Families of rows that turns and mirrors carry onto each other, the same ones carrying the whole set onto itself: the rest of each named row's family, in list order
4 families of 4 rows
K885: [ 14   3  -3  32   5  27  17 -17  -3   5 -32  15   7 -18 -11 -26   7]
K213: [ 14   8   1  37   5  29  13 -13  -5  14 -21  18   6 -13  -9 -23  -5]
K349: [ -8  21  -4  18 -11  -5  33 -15  -7   7   5  -7  14 -10 -29 -21 -12]
K727: [ 10  -4  17  -5 -10 -17  13  12   1   3 -19   7 -16   4 -23  -2  17]
K825: [  7  -8   5  12  -6 -13   0   9  19 -20 -23  -2  15  -1 -16  14   1]
K404: [  3  -2   5  12 -11  -4   3   5  27 -22 -27  -8  19 -11 -13   8   4]
K102: [ -5  -7   2  10   2   1   0   8  28 -19 -19  -2  17 -14  -5   7   2]
K645: [ 16   0  -4  36   4  25  12 -12  -4   8 -24  25   6 -13  -9 -23  -3]
K324: [ 18   1  -8  39   5  28  25 -13  -1   3 -25  16   0 -19 -14 -11   8]
K807: [ -8  17  -5  20   0  -4  22 -17  -3  21   5 -12  15  -3 -20 -25  -9]
K170: [  3  -4  17  -6 -15 -11  19  16  -8   1 -13   4 -16   0  -9 -21  18]
K331: [ 10   0  21  -2 -10 -13  18  14  -4   9 -16  -2 -18   1 -20  -2  18]
K90: [  5  -3   5  16 -10  -7   0   9  21 -19 -23   2  18  -8 -12  16  -5]
K605: [  8  -4  16  -2 -12 -10  22  20  -3   2  -6   7 -21  -3 -19  -4  14]
K677: [-14  15 -10  21   1  -3  28 -12  -8  12  11  -5  13  -7 -18 -21 -13]
K487: [ -8  22  -6  28  -4   1  22 -16  -5  21   3  -7  13  -5 -14 -24 -12]

The rest of the family of K677: K885, K404, K605
The rest of the family of K213: K727, K825, K487
The rest of the family of K324: K349, K102, K170

Families of rows that turns and mirrors carry onto each other, the same ones carrying the whole set onto itself: the rest of each named row's family, in list order
5 families of 6 rows
K754: [ 16   3 -14  -3 -22   5  -3  13 -14  -4 -15 -14 -15   3 -10  -9   3 -30
  26 -11 -18  -3   4   5 -13  25   0 -11  18  -1  13  -9   4 -14 -15   1
  19  -7   7  14   2   2 -14 -10  -6  18]
K849: [ 20  12   0   1  -4  -9  -9  13  -2  -8  -3  -6  -5 -13 -27  -2   6 -12
  22  10   2  18  -5  -1  -3   2   2  38 -10  17  -3 -15  -4  23  -3  -3
  -2  18   5  14  10  10   0  -2  -7   1]
K186: [-16   0  12  -4  -6   3  10  13  -1  -9 -12  -9   5   0   3 -14 -22   6
   5 -11 -26   6  16   6  -9   1   9 -29   7 -24  11  -6   9 -12   2  14
  -9  -3  -4   0 -25  -7  12  17  15 -11]
K131: [ -4   3   1  15  -2  12   0 -31  -6  14  -5   5   9  -6  -9  16  22 -43
  -4   0   0 -19   5   9  12  10  -8  -3  11   7  -1   4  -6  11   4   0
   6   2  14  10  15   3  -4  -4 -14  18]
K665: [-13  -3   5  11   4   8   5 -28  -7  19  -3   9   2  -9  -8  18  24 -35
  -7  -5  -2 -21   1   1  12  10 -20  -3   2   4   6   4 -10   6  -3  -2
   0  -2   9  10  10  -2  -6 -13 -14  24]
K565: [  7  -2  -8  -9 -16  -1  -2   8 -19  -1 -16 -14 -13   0  -8 -14  -7 -28
  27 -17 -23   1  -3   7 -13  24  -6 -14  16   0  15  -9   6 -10 -11   3
  13  -7  15  20   3  -6  -4 -11  -4  20]
K739: [ -1  -1  11 -17  -4  -5   2  -6 -14   9   4  21  -8   6  17  18  10  11
 -25  -8  23 -27  10   2  -3 -12  -3 -22  -5  -7  -4   1   2  -3  17   3
 -18   1   2  -9  -5  -6   1  15   9   2]
K737: [ -6  -2   9   8  -4   5   2 -38 -10  10  -8  13   1 -11  -8  18  18 -35
  -6  -6   5 -16  -5   6  17   3 -15  -2   2  12  -2   1  -5  10   1   2
   2   4  13   7  15   6   1  -4 -12  25]
K325: [ 21  13  -2   8  -6  -2 -12  16  -3  -4  -5  -6  -1  -5 -24  -1  15 -17
  12   7   7  16   4  -1  -7  -3   4  32  -2  13  -6 -15  -8  25  -9   6
  -2  17   4  17  15  14  -4  -2 -14  -2]
K222: [ -7   1   9  -6  -6  -2   6  23  -3 -10  -5  -8   4  -9  10 -15 -29   2
   4 -20 -27   2   6  -3 -11  11   6 -25  -1 -19   9  -1   7 -19   7  14
 -10  -4  -1  11 -23  -6   7  16  12  -4]
K32: [ -6  -1  18 -11  -7   4   3 -12 -12  10   6  25  -7   8   9  19  13   8
 -25  -8  24 -16   5  -1  -9 -10  -5 -19  -8  -2  -1   4  -5 -11   9   4
 -14  -5   4 -15 -11  -8   7   6  17   0]
K118: [  7   8 -13  -7 -19   4   7  12  -9  -2 -16 -10 -24   7  -5 -14  -1 -27
  32 -15 -18   6   5   7  -2  20  -7 -17  16 -11   8 -11   5  -7 -17   0
  10  -6  11  16   2  -1 -10 -15  -7  20]
K223: [  2  -4  19 -15  -3  -2  10 -14 -13   8   6  23 -15   7  20  13   7   5
 -19  -5  29 -28   3   6   2  -6  -9 -11   1  -8  -3   5  -7  -5  15  -2
 -14   0   2 -13  -2  -5  14   7  12   6]
K989: [  8   1  -6  -8 -16   9   7  19 -24  -1 -15 -12 -21   2 -10  -9  -4 -22
  27 -10 -24   2   3   6 -15  28  -5 -10  16  -3  15 -12  -4 -12 -20  -6
  15   3   6  18  -2  -3  -5 -11   0  15]
K375: [ -3  -5  21 -15  -6   2   7  -7 -12   8   3  22 -10  16  16  18   6   7
 -24  -6  28 -23   8  -2  -3   1  -3 -10  -7  -1  -4   8  -4  -4  14  -1
 -17  -5   5 -19  -6  -8   9   5   9   4]
K88: [ -5  -7  15  -6  -5  -6   9  19   2  -6  -9 -13   9  -6   6  -9 -27   4
  11 -16 -17   3   8   2  -8   4   4 -33   7 -23  10  -2   7 -22   7  16
 -15  -5 -12  10 -20  -1   9   5  14  -1]
K875: [ 13   3   9  -8   4 -16  -6   2  16 -20   8  -9 -12 -10  -4 -14  -4  14
  -6   3  -4  -4   8  -6   0   2   3  35 -27 -24  -6  -6 -14  12  12  -4
  -7   4 -17  -6 -17 -19   0  11   6  -6]
K625: [ 12  17   3   5   8  -1   1  16   1  -4  -5  -7  -4 -13 -30   0  13  -6
  17   9   3  15   0  -6  -1  -4  -1  35  -5  13  -5 -11 -13  20  -6  -1
  -4  16  -3  13  17  18   1   0 -16   1]
K301: [ 10   9   2 -13   1 -10  -4   6  12 -17  14   0 -10 -12   3 -12  -2  21
   0   6  -1  -7   6  -7   2  -1   6  33 -32 -14  -4   0 -11  19  10  -4
  -8   0 -11  -9 -10  -7   0  23   7  -5]
K850: [-10   2   6  15   2  12   5 -30  -6  11 -11  12   3  -4  -1  13  19 -35
  -9   0  -2 -13  -3   7  20  12 -18  -5   0   8  -3   1  -6   2   0  -5
   7   4  14  10  12  -3 -10 -15  -9  24]
K682: [  9   0  -8 -13 -15  10   6  17 -19  -3 -23 -11 -18   8  -6 -14  -5 -19
  31  -9 -21   8   4   6  -9  24  -1 -12  13   1   6 -10   3  -6 -16  -3
  13  -2   7  15   7  -5 -12 -19  -4  20]
K53: [  5   3  11  -8   4  -9  -5   5  17 -22   4  -9  -4  -2  -1 -16  -3  23
  -2   6  -3  -4  12  -7   0   3   8  32 -32 -20  -7  -2 -10   9  11  -1
   2  -4 -15 -13  -8 -15  -5  13   6  -5]
K847: [ 12  13   3   4   7  -3  -7  17   3  -5 -12  -5   0   0 -29   4  12  -8
  13   9   2  19  -3  -7   5   3   1  32  -8  16  -8 -13  -6  21   0  -5
  -8  20   4  17  16  12  -2  -8 -16   2]
K17: [-14  -2  16  -1  -8   3  10  20   1  -9 -14  -8  12   5  10 -11 -28   8
   3 -13 -14   4  13   0  -2   8   6 -30   3 -19  10  -5   8 -20   7  10
  -7  -1  -4   7 -23   0  11  11  17  -3]
K940: [ -1  12  10  15   0  12   9 -28  -4   8  -2  15   2  -4  -8  17  24 -42
  -7  -1  -3  -9  -5  10  18   6 -12  -3   6   4  -7   7  -7   4   3  -2
  -4   1  15   8   9  -2  -3 -13 -10  23]
K172: [ -5  -5  18 -17  -7   1   4 -11 -13  10   8  24  -7   3  15  23   5   5
 -22 -17  18 -28   3   0  -1  -1  -6 -22  -9  -4  -4  13  -2  -5  12   3
 -18  -3   3  -8   1   1  11  16   9   7]
K164: [ -4   3  13  -6  -1  -1   2  16  -4  -9  -8 -14  11  -4  16  -7 -20   5
   0 -10 -26  -1   7   7  -9   6  11 -30   5 -22   7  -2   9 -15   9  17
 -15   1  -8   8 -27  -6   2  19  17  -3]
K750: [  2   7   7 -15   9 -10 -11  -1  19 -17   9 -11 -12   1  -5  -9   9  24
   1   7  -1  -6   5  -9  -4   1   7  29 -26 -20  -2  -2  -9   7  13  -3
  -2  -5 -10 -17 -13  -7  -2  18   6  -9]
K710: [ 14  14  -1 -14   5 -10 -10  -1  17 -19   7 -11 -12  -8   3 -12  -1  20
  -5   0   1  -6  11  -5  -5   0   7  22 -25 -16  -7  -2  -8  12  14  -4
  -9  -1 -17 -13 -17 -11 -10  22  10  -3]
K187: [ 19  14   3   0  -1  -8  -9  20   0  -5  -1  -6  -4   0 -28   5  17 -11
  21   9   1  18  -2  -3  -1  -2   5  30  -8   0 -12 -15  -8  20   1   0
  -2  17   9  24  18   9  -4  -9 -13   0]

The rest of the family of K875: K665, K223, K989, K88, K625
The rest of the family of K187: K186, K32, K118, K940, K750
The rest of the family of K565: K849, K737, K222, K301, K172
The rest of the family of K164: K754, K131, K739, K325, K710

Families of rows that turns and mirrors carry onto each other, the same ones carrying the whole set onto itself: the rest of each named row's family, in list order
10 families of 3 rows
K504: [  7  15  28 -12 -19  10   1  -4 -18  -9   8 -19   4 -11  17  21   1 -12
   2  14  -3]
K694: [ 31 -10 -10 -30  -3  -3  -4  11  13 -14  15  25   3   8  -2  17  -8 -20
   2   5  16]
K77: [ 14   8  28 -22 -21  15 -13   3 -12   2  -4 -19 -10   2  28  16  14  -5
 -13   3   5]
K551: [  8  15  42 -26  -8   2  -8 -13   4   0  12 -10  -5  23  17  13  -4 -15
  -3   2  -2]
K364: [ -9  -5  -7 -21  10  25   6  -1  17 -25  10  -7  -3  -7  -2  22 -11 -16
 -21  10 -14]
K68: [ 33 -13 -13 -25   7   9 -21  -4 -16  -8   9  13   1   0   0  10 -17   0
   1   3  25]
K173: [ -6   4   6 -25 -11  24  -8  13  10 -19 -12  12  14   4 -17  -5 -10  11
 -20  14 -19]
K950: [ 31 -19  -7 -27  -6   0  -6  16   2  -1  -5  10  19  18  -2  -7 -11 -12
 -10   2  11]
K531: [  9   4  28 -17  10   4  11 -16  -7 -20  16 -22  -1   0  15  13  -4  -5
  -7  -2 -16]
K76: [ 29 -20 -15 -19   7   4 -10   0  -8   8   8  10   9   9   9  -4  12 -12
  -4   9  17]
K792: [ 14  13  26 -30 -27   6  -3  11 -12  -7  -4 -14   6  22  12   7   7   4
   2   0  -9]
K938: [  7  16  33 -14 -24  16 -12  -5 -12  10  14 -22  -1   3  12   7   0  -5
   2   4 -11]
K25: [ 25 -19  -5 -29  21  -5 -12  -5   9 -12  24  -5   1   1   6  15   1 -16
 -10  -8  -7]
K743: [ 14  12  27 -31 -10  18 -12 -18 -19   6  -2  -9 -18  14  19  18  -3  -1
  -9   7   3]
K479: [ 34 -17   0 -22  12 -10 -10 -13  -5   5  11  10  20  -5  -2   3   8 -17
 -10   1   7]
K168: [ -8   8  -7 -32  -3  22 -15   2  16 -11   6  18   2 -20 -11  19  -1 -10
 -22  19 -18]
K291: [ -9  14  11 -26  -7  24 -20  -1  15  -7   1   8   8 -20 -22   7 -11   7
 -25  -2 -15]
K285: [ 21   8  39 -24  -7   4  -3 -13  -6  -8   3  -1  -6  20  11  14  24   1
  -4   9  -8]
K211: [ 28 -16   3   2   2   4 -14   2   4  -3   6  14  14   1  -2  -4  -5  -3
   5 -15  24]
K641: [ -7  11   1 -27   0  35 -17 -18   3  -6  -4   3   7  -6 -29  18 -16   5
 -16   2  -2]
K205: [ -3   3  20  -6  -8  28  -1  -4  17 -21   2   5  14  -5 -26  12 -17  -5
 -15  20  -9]
K309: [ 27 -12 -13 -21   7  -1  -3   5  -9  -7   2  17  15 -12   3  -3  -6  -3
 -10  -2  28]
K853: [-17  15   7 -20   8  26  -2  -8  17 -28   3   9  15   3 -22  16  -4   0
  -5  10  -3]
K532: [ 13  10  38 -12  -9  21  12   3 -11  19   6 -13 -11   5   4   7   7  -2
  -2   8   6]
K946: [-14  16 -11 -26  -2  27  -3   2   6 -10   7  19   7 -14 -20   1 -12   3
 -11   9 -11]
K644: [  7  16  27 -10 -22  17  -4   6  -4  -7   2   3 -20   5  29  10   0   2
   4  -3   7]
K231: [ 25 -22  -4 -18  14   5 -22   2   9 -18  14  15   7  13  10   6  -4 -16
  -2  17  18]
K993: [-10   6   6 -15  -3  31 -14  -4  26  -2  -9  21  -3   0 -15   4   8   2
 -19  -5  -5]
K924: [ 33 -15   1 -23  15   6  -8  13  -5   9  18  24  -5  -2  -1  -6   5   4
   0   7  12]
K483: [ -6  10   1 -20  -4  38  -7  20  13  -2  13   9  -1 -15 -28  16  -1   6
  -3   7  -3]

The rest of the family of K641: K68, K743
The rest of the family of K950: K173, K792
The rest of the family of K938: K76, K946
The rest of the family of K211: K644, K993
The rest of the family of K531: K364, K25
The rest of the family of K504: K479, K168
The rest of the family of K924: K532, K483

